[[ 24 -38   0]
 [  6 -84  20]
 [-50  62 -11]
 [-65  91   2]]
:
[[-38   0  24]
 [-84  20   6]
 [ 62 -11 -50]
 [ 91   2 -65]]

[[ 24 -22   7 -70 -11]
 [ 12  68  53 -38 -98]
 [  6  52 -29  10 -34]]
:
[[-22   7 -70 -11  24]
 [ 68  53 -38 -98  12]
 [ 52 -29  10 -34   6]]

[[  9 -27 -39 -12   8   3  18  65 -32 -43   3 -45]
 [-19 -31 -15  72  28 -13 -18 -29  29  -3  14  42]
 [ -7 -28 -21  65  30  -7  -2 -19  22 -17   6  46]]
:
[[-27 -39 -12   8   3  18  65 -32 -43   3 -45   9]
 [-31 -15  72  28 -13 -18 -29  29  -3  14  42 -19]
 [-28 -21  65  30  -7  -2 -19  22 -17   6  46  -7]]

[[-13 -10  51 -30  34  40 -45  28   3 -14  62 -44 -17  23   5   3]
 [  6  17  -5  18  24 -23   8  30 -26  21 -29  47 -35 -23  -8  -1]
 [-17   5   2 -36  12  18 -31  58  41  -7 -10  -4 -78  29 -18  -1]
 [ 27  48  23 -39  20   8  -7  54  49  53  11  41 -17   7 -17   0]]
:
[[-10  51 -30  34  40 -45  28   3 -14  62 -44 -17  23   5   3 -13]
 [ 17  -5  18  24 -23   8  30 -26  21 -29  47 -35 -23  -8  -1   6]
 [  5   2 -36  12  18 -31  58  41  -7 -10  -4 -78  29 -18  -1 -17]
 [ 48  23 -39  20   8  -7  54  49  53  11  41 -17   7 -17   0  27]]

[[-60   8  19 -11  19  27  24 -49 -12 -18]
 [-13  39   7 -46 -25 -10 -23   2 -43   0]
 [-24  18  12 -54 -17  -3 -25 -31 -47   8]
 [-10  11  49 -16  54  34 -35 -99  34 -43]]
:
[[  8  19 -11  19  27  24 -49 -12 -18 -60]
 [ 39   7 -46 -25 -10 -23   2 -43   0 -13]
 [ 18  12 -54 -17  -3 -25 -31 -47   8 -24]
 [ 11  49 -16  54  34 -35 -99  34 -43 -10]]

[[-37  12  48  77]
 [-13  39  14 -89]
 [ 51 -61 -66 -23]
 [ 20 -53 -40  76]
 [ 40 -36 -59 -65]
 [ 39 -22 -54 -81]]
:
[[ 12  48  77 -37]
 [ 39  14 -89 -13]
 [-61 -66 -23  51]
 [-53 -40  76  20]
 [-36 -59 -65  40]
 [-22 -54 -81  39]]

[[ 18   5  23 -51  -8  15   5  24   1]
 [ 18   3  28 -51  -5  20  10  25  10]
 [  2  12 -13  10  11   0  33 -35  42]
 [ 15  19 -40 -49 -42   1   8   8 -45]
 [  1   1  12  68  73  -9  19 -16   2]
 [ 19  12  12 -35   5   0   3  13 -13]
 [  4  -7  21 -16  -6  11  -3  25  -9]
 [ 10  10   2  -2   2 -13   3   4 -27]]
:
[[  5  23 -51  -8  15   5  24   1  18]
 [  3  28 -51  -5  20  10  25  10  18]
 [ 12 -13  10  11   0  33 -35  42   2]
 [ 19 -40 -49 -42   1   8   8 -45  15]
 [  1  12  68  73  -9  19 -16   2   1]
 [ 12  12 -35   5   0   3  13 -13  19]
 [ -7  21 -16  -6  11  -3  25  -9   4]
 [ 10   2  -2   2 -13   3   4 -27  10]]

[[-15 -50  78 -32 -42 -39  29  54 -67 -36  35 -72]
 [ 12 -51  69 -49  -8  31 -21 -34 -85 -36 -44 -46]
 [ 58   2   7 -55  90  -7 -32 -85 -81  -2  -5 -23]
 [ 16 -40  62 -51   4  -6 -13 -29 -88 -30  -9 -58]]
:
[[-50  78 -32 -42 -39  29  54 -67 -36  35 -72 -15]
 [-51  69 -49  -8  31 -21 -34 -85 -36 -44 -46  12]
 [  2   7 -55  90  -7 -32 -85 -81  -2  -5 -23  58]
 [-40  62 -51   4  -6 -13 -29 -88 -30  -9 -58  16]]
